In the data rows, 128 means zero.
Each row is made from 3 hidden switches, each on (1) or off (0), listed from the one that spreads the rows most. The rows also spread widely along 5 other directions, which tell nothing about the switches. All are off in the first row.
Each row in order, then whether each switch is on (1) or off (0), in that order:
[166 167 140 104 136 139 121  94 189 143  50 133] 0 0 0
[ 95 162 123  67 131 188 112 139 123 137  87 119] 0 0 1
[ 93  87 123 164 102  95 164 136 138  51 184 111] 1 0 1
[135 146 106 156 132  78 112 106 121 148 153 141] 1 1 1
[ 99  55 164 135 197 208 154 174 123 111 131 104] 1 1 1
[106 137 118 109  95 168  86 153  65 142 147 128] 0 1 0
[128 146 134  71 143 176 115 137 159 126  70 120] 0 0 1
[212 136 139 147 130  69 119  96 171 153 101 154] 0 1 0
[127 155 128  89 140 138 122 163  91 176 149 170] 0 0 1
[172 170 120  89 152 121  80 141 102 209 118 174] 0 1 1
[ 55  89 126 142 113 206 111 154  85  78 153  79] 1 1 0
[132 205  79  66  94 135  35 100 124 147  72 117] 0 1 1
[131 116  99 127  72  80 100 168  66 116 210 148] 0 1 1
[122 108 137 161 127  96 201  95 141 117 128 107] 0 1 1
[111 145 128 148 164 156 105 132  72 204 156 155] 1 1 0
[ 99 170  99 131  78 119 103 124  50 169 171 142] 0 1 0
[129  80 140 179 111  68 213 114 137  92 165 113] 0 1 1
[119 134 137 140 142 122 192  75 165 129  79  93] 0 1 1
[156 122 140 162 159 125 114 102 158 142 104 126] 1 1 0
[108 114 132 163  98 117 171 107 111 118 147 108] 0 1 0
[143 206  70 110 106  85  24  94 119 157 119 140] 1 1 1
[135  70 154 139 118 161 147 143 144  79 117  97] 0 1 0
[102 112 123 146 144 141 134 110 145  99 116  95] 1 1 1
[136  97 128 143 148 124 108 138 141 105 137 120] 1 1 1
[101 109 135 160 102 126 172 118  95 121 157 112] 0 1 0
[143 106 153 186 178 115 154 134  98 185 174 161] 1 1 0
[116 135 135  88 138 210  80 171  69 173 122 139] 0 1 0
[147 135 114  89  93 112  93 147 147  87 123 137] 0 0 1
[175  75 166 176 166  94 149 172 132 139 192 183] 1 0 0
[202 126 141 148 171 113  79 110 181 152  86 145] 1 1 0
[131  79 139 117 104 173 104 164 117  84 130 106] 0 1 0
[176 102 142 100 129 112 121 155 180  89 112 140] 0 0 1
[113 182  83 172  99  46 130  42 150 122 122 105] 1 1 1
[128 107 153 164 179 161 143 125 122 158 127 128] 1 1 0
[123 117 132 128 163 165 120  95 191  94  56  78] 1 1 1
[169 134 127 145  85  54 129 136 123 127 177 173] 0 0 0
[133 123 131  90 124 141 115 168 126 120 134 145] 0 0 1
[130 130 120 125 112 116 141 100 153 104  98 101] 0 1 1
[116  69 146 159  98 138 166 139 124  74 147  97] 0 1 0
[132 157 123 118 141 121 142  98 128 163 100 127] 0 1 1
[101 143 143  86 180 212 132 145  88 197  96 129] 0 1 1
[108 199  86  65 102 157  43 132  74 171 111 132] 0 1 1
[ 97  73 111 160  53  86 167 133 118  30 181  84] 0 1 1
[138 110 126 177 144  74 153 100 149 118 149 125] 1 1 1
[ 86 150 129 119 121 130 189 108 129 128 121 116] 0 0 1
[125 105 137 124 116 108 167 145 137 100 151 136] 0 0 1
[116 107 106  78  60 200  30 164 120  47 102  82] 0 1 0
[145  99 145 143 141 137 112 145 161  97 133 132] 1 0 0
[166  92 153 122 165 136 146 145 151 135 108 135] 0 1 1
[130 156 131 106 115 148 123 113 149 134  90 129] 0 0 0
[174  94 157 161 110  80 190 102 206  77 107 121] 0 0 0
[ 78 116 147 151 176 150 197 132 117 143 151 129] 1 0 1
[ 89 147 109 101  87 126 131 147  97 111 156 130] 0 0 1
[ 53 168 107 155 117 112 184  62 140 110 123  92] 1 0 1
[123 168 136 126 144 154 131 113  91 206 113 145] 0 1 0
[124 109 126 116 117 140 133 126 145  90 102  95] 0 1 1
[192 113 139 133 139  80 137 106 186 117  92 130] 0 1 1
[128  97 164 110 158 160 184 141 173 104  92 117] 0 0 1
[101 129 111  98 139 192  62 134 142  92  86  86] 1 1 1
[ 75 126 134 124 119 136 197 130 110 120 147 118] 0 0 1
[184 147 121 117 132  83 103 121 139 161 119 156] 0 1 1
[183 140 127 142 171  93 106  82 201 135  71 124] 1 1 1
[139 149 139 122 147  91 167 140 106 184 161 180] 0 0 1
[ 80 217  93 114 136 121 107  98  91 195 137 150] 1 0 1
[106  67 132 127 103 148 147 167 112  66 156  97] 0 1 1
[170 146 134 116 110 102 107 142 131 149 138 169] 0 0 0
[200  92 176 170 156  61 203 125 174 147 143 173] 0 0 0
[181 129 144  99 146 163  77 136 151 151  73 136] 0 1 0
[117 131 139 150 132  76 213 134  95 166 190 168] 0 0 1
[ 60 106 120 122  97 169 163 127 105  80 130  71] 0 1 1
[110 119  83 154  65  84  91  95 160  30 132  74] 1 1 1
[143  89 146 113 166 156 106 174 158  96 131 137] 1 0 1
[128 167 121 181 141  91 141  64 133 176 122 130] 1 1 0
[105 164 102 104  89 102 125 131 101 132 152 144] 0 0 1
[124 119 137 160 136  93 199 107 118 147 146 127] 0 1 1
[141 122 146 131 133 161 143  94 173 115  58  92] 0 1 0
[202  70 141 132 126  81 119 152 172  82 132 138] 0 1 1
[137 116 148 126 123 133 147 157 113 136 154 156] 0 0 0
[136  90 143 163 146 140 121 130 142 107 130 113] 1 1 0
[165 130 134 139 144  86 156 103 150 151 113 139] 0 1 1
[ 57 167  97 104  91 159 128 108  83 128 121  90] 0 1 1
[ 86  85 128 123 146 187 103 169  95  98 152 103] 1 1 1
[147 112 164 125 198 150 178 134 127 188 109 147] 0 1 1
[127  96 139 126 116 159 113 174  75 136 167 141] 0 1 0
[126  72 143 120 147 154 121 167 171  54 128 111] 1 0 1
[170 181 111 102 154 150   9 142 100 206 118 173] 1 1 0
[106 101 131 136 131 187  92 131 137  91 105  88] 1 1 0
[154 141 107 126 141 106  62 137 117 148 143 153] 1 1 1
[118 109 133 108  89 152 115 163 118  88 144 125] 0 0 0
[166  72 153 133 128 146 120 167 129 106 136 133] 0 1 0
[195 125 116 152 101  30 132  96 176 107 125 139] 0 1 1
[122 165  96 115  47  92  86 137  98 109 168 146] 0 0 0
[169 125 126 137 148  72 107 147 148 135 162 176] 1 0 1
[163 147 129 118 151 111 131 102 156 158  85 131] 0 1 1
[141  29 164 173 179 133 167 178 134  93 178 131] 1 1 1
[160 175  98  58  97 119  36 152 132 129 111 160] 0 0 1
[ 68 138 131 125 118 135 201 123 107 125 144 116] 0 0 1
[100 145 128 123 163 198  80 147  68 188 141 138] 1 1 0
[146 174 120 177 145  82 129  52 155 172 101 129] 1 1 0
[152  72 165 188 134  95 217 107 158 110 135 114] 0 1 0
[123 129 116 192 111  76 136  99 108 133 179 132] 1 1 0
[116 153  99 116  84 106 109 112 110 116 129 113] 0 1 1
[ 95 127 112 120  76 158  99 144  78 111 149 108] 0 1 0
[129 112 141 114 130 176  99 176  72 156 154 146] 0 1 0
[ 92 159 111 155  97 113 130  85 147 103 126 107] 1 0 0
[176 122 132 145 110  86 114 134 112 148 154 159] 0 1 0
[128 121 146 143 116 114 176 135 116 137 157 147] 0 0 0
[136 154  89  99  94 105  40 151 129  96 151 147] 1 0 1
[118  98 102 138  37  50 136 166 103  46 223 140] 0 0 1
[172  79 123  98  96 125  67 180 148  58 132 121] 0 1 1
[172 115 124 157  92  70 117 132 115 127 168 154] 0 1 0
[155 177 124  77 127 154  59 168  86 199 133 189] 0 0 0
[217 107 146 106 210 141  57 152 185 153  75 159] 1 1 1
[ 88 131 103 118  78 158  63 156 106  72 156 114] 1 0 0
[ 92 218 108  99 165 150 110  85 130 195  81 137] 1 0 1
[ 82 162 114 163 125 143 136  67 128 137 103  88] 1 1 0
[ 95 113 135 105 115 151 156 163 108 110 151 126] 0 0 1
[ 88 105 144 153 119 158 176 133  82 138 155 112] 0 1 0
[186 147 138 103 172 120 110 129 136 197  98 165] 0 1 1
[139 131 169 167 164 109 240  90 161 170 111 144] 0 0 0
[150 165 111  61 129 197   0 159 146 124  76 140] 1 0 0
[118 110 140 117 129 127 164 168 106 127 167 152] 0 0 1
[149  96 127 162 123 114  91 149 111 119 171 141] 1 1 0
[133 106 120 128 142 141  92 137 148  93 118 106] 1 1 1
[125 127 153 149 196 118 177 145 109 192 171 177] 1 0 1
[171 154 109 122 157 100  55 137 117 176 139 169] 1 1 1
[172 152 125  60 136 144  67 157 156 134  87 155] 0 0 1
[187  93 131  81 135 146  56 190 133 115 117 145] 0 1 1
[134  97 126 171  94  87 131 125 162  60 162 122] 1 0 0
[114 124 134 165 148 146 135  97 142 128 107 102] 1 1 0
[117 134 136 155 121 122 169 109 101 162 139 130] 0 1 0
[ 65 149 114 147 107 120 194  91  88 141 144  98] 0 1 1
[146 170 104 103 114 105  92 102 133 145  99 127] 0 1 1
[103 112 158 149 168 175 163 138 129 140 132 130] 1 0 0
[132  88 152 126 113 144 148 172 122 101 153 141] 0 0 0
[113 114 143 119 155 154 151 160  76 172 156 146] 0 1 1
[112  89 139 111 128 172 137 158 120  95 122 102] 0 1 1
[120 146 117 122  92 144 107 101 133 110  91  99] 0 1 0
[151  96 160 165 164 123 157 138 159 125 140 146] 1 0 0
[149 125 179 121 194 172 187 129 156 185  86 152] 0 0 0
[153 107 143 111 140 113 148 171 125 133 157 165] 0 0 1
[ 87 132 112 168 128 108 157  92 121 117 143 100] 1 1 1
[ 71 127 119 145 107 124 187 116  82 132 159 105] 0 1 1
[ 82 212  87 124 134 126  87  88  77 201 134 136] 1 1 1
[150  28 153 125 174 176  84 229 109  89 180 143] 1 1 1
[129 134 121 167 151  89 147  87 151 136 125 118] 1 1 1
[100  80 121 159  57 114 140 161  75  72 204 112] 0 1 0
[135 195 119 151  92  66 176  28 196 130  67 112] 0 0 0
[ 39 192  93 101 116 172 107 108  95 135 124 104] 1 0 1
[137 131 119 135  96  61 155 142 111 125 186 163] 0 0 1
[136 180 105 130 116  79 128  88 114 176 125 143] 0 1 1
[111 109 120 153 142 118 124 133 109 122 163 125] 1 1 1
[ 69 136 109 157 103 154 117 101 103 107 138  87] 1 1 0
[142 103 132 169 157  92 147 117 142 126 146 131] 1 1 1
[139 103 121 118 106 121 116 146 128  94 134 119] 0 1 1
[182 191 113 130 116  81  94  71 149 182  83 146] 0 1 0
[109 111 144 110 135 153 174 135 156  99 105 110] 0 0 1
[116 122 107 168 117  80 127 116 112 118 173 125] 1 1 1
[ 87 121 123 103 159 206  85 151 110 126 109 103] 1 1 1
[100 161 102 125  93 110 136 100 103 131 131 110] 0 1 1
[102 109 146 141 167 198 121 134 114 141 114 107] 1 1 0
[ 46 134 115 131 124 157 148 138  90 112 167 112] 1 0 1
[160 143 136 134 130 114 119 121 113 175 126 153] 0 1 0
[ 93 190  94 139 142 117 110  82 103 183 124 127] 1 1 1
[176 162 120 134 113  87 102 104 122 178 123 158] 0 1 0
[ 94 124 153 106 158 171 183 154 108 153 131 136] 0 0 1
[ 99 174  95 131 105 100 116  90 149 105 125 115] 1 0 1
[136 142 141  94 150 147 145 123 164 131  82 128] 0 0 1
[103 164 115  29 125 222  55 161 132 117  61 113] 0 0 1
[ 83 122 162 152 168 183 210 122  72 196 137 126] 0 1 0
[ 95 102 129 146 111 127 188 106 136  84 125  85] 0 1 1
[163  80 147 147 132  96 169 120 173  89 115 112] 0 1 1
[156  79 148 149 177 132 129 141 163 110 123 124] 1 1 1
[142 160 118 105  85 121  98 110 162 100  94 122] 0 0 0
[101 142 109 101  79 120 133 122 147  71 118 104] 0 0 1
[159 122 122 140 121  73 135 144 100 154 175 162] 0 1 1
[132 213  99  77 110 113  93  94 147 160  77 141] 0 0 1
[125 193 111 103 117 151  80 109  89 196 101 140] 0 1 0
[139 139 138 101 116 156 116 123 167 110  78 119] 0 0 0
[111 122 137  93 128 165 152 124 173  84  73  97] 0 0 1
[ 89 157 112 144 116 100 167 123  45 190 191 150] 0 1 1
[171 134 133 110 147 125 124  98 189 124  54 110] 0 1 1
[133 114 134 100 141 165 118 144 132 123  99 116] 0 1 1
[150  80 130 156 143 103 113 158 126 103 174 139] 1 1 1
[111 171 111  97 146 153  82 128 135 144 106 136] 1 0 1
[119 105 129 122  99 110 157 151 129  84 155 128] 0 0 1
[166  96 144 120 154 128 133 154 133 138 127 143] 0 1 1
[143 160  98 116 106  89  70 119 158 101 127 139] 1 0 1
[112 111 138 181 138 129 157  89 149 109 121  97] 1 1 0
[ 91 108 116 154 109 154  96 150  76 111 176 115] 1 1 0
[170 111 154  97 182 164 121 143 158 153  75 133] 0 1 1
[138 134 136  96 108 160 111 126 172  92  75 111] 0 0 0
[118 101 137 172 143  76 181 143 120 120 200 153] 1 0 1
[147 104 154 139 165 123 184 118 149 144 107 125] 0 1 1
[124 137 124 123 164 155 103 102 166 125  75 100] 1 1 1
[114 141 139  65 159 198 109 175 104 163 111 151] 0 0 1
[183 158 105 136  94  43 117  63 195 103  84 118] 0 1 1
[110 130 153 123 184 166 189 116 117 188 102 125] 0 1 1
[ 81 156 132 166 117 128 202  73  98 166 125 106] 0 1 0
[160  82 147 121 144 134 131 160 138 115 129 132] 0 1 1
[ 66 141 120 129  93 122 196 114 110 104 147 106] 0 0 1
[116 149 152 106 178 148 179 147  98 203 138 169] 0 0 1
[148 164  99 124  69 103  79  87 146 108  93 108] 0 1 0
[150  84 151  89 144 159 121 198 131 106 140 151] 0 0 1
[102 134 110 118  76  97 141 141 110  95 167 132] 0 0 1
[128 209 126 135 192  96 149  82 127 237 118 177] 1 0 1
[124 126 120 130 132 112 119 133 151 100 138 130] 1 0 1
[119 118 130 164 134  80 174  98 173  91 138 118] 1 0 1
[171 181 122 141 100  60 145  65 183 140  89 142] 0 0 0
[118 122 123 157 148 114 136 100 146 117 123 107] 1 1 1
[147  85 148 124 167 136 118 185 135 113 160 157] 1 0 1
[ 97 108 130 112 101 194 109 149  99  99 119  95] 0 1 0
[104 126 147 136 113 151 191  81 191  80  65  79] 0 0 0
[126 117 108 133 101 148  53 140 122  87 134 107] 1 1 0
[148 118 123 119 119 111 115 151 109 130 152 142] 0 1 1
[142  91 135 124  97 153 106 143 141  76 111 102] 0 1 0
[ 95  92 144 128 139 165 175 144 110 113 130 102] 0 1 1
[135 148 140  85 158 153 131 155 118 171 116 159] 0 0 1
[140 168 101  76 117 141  51 155  81 171 130 154] 0 1 1
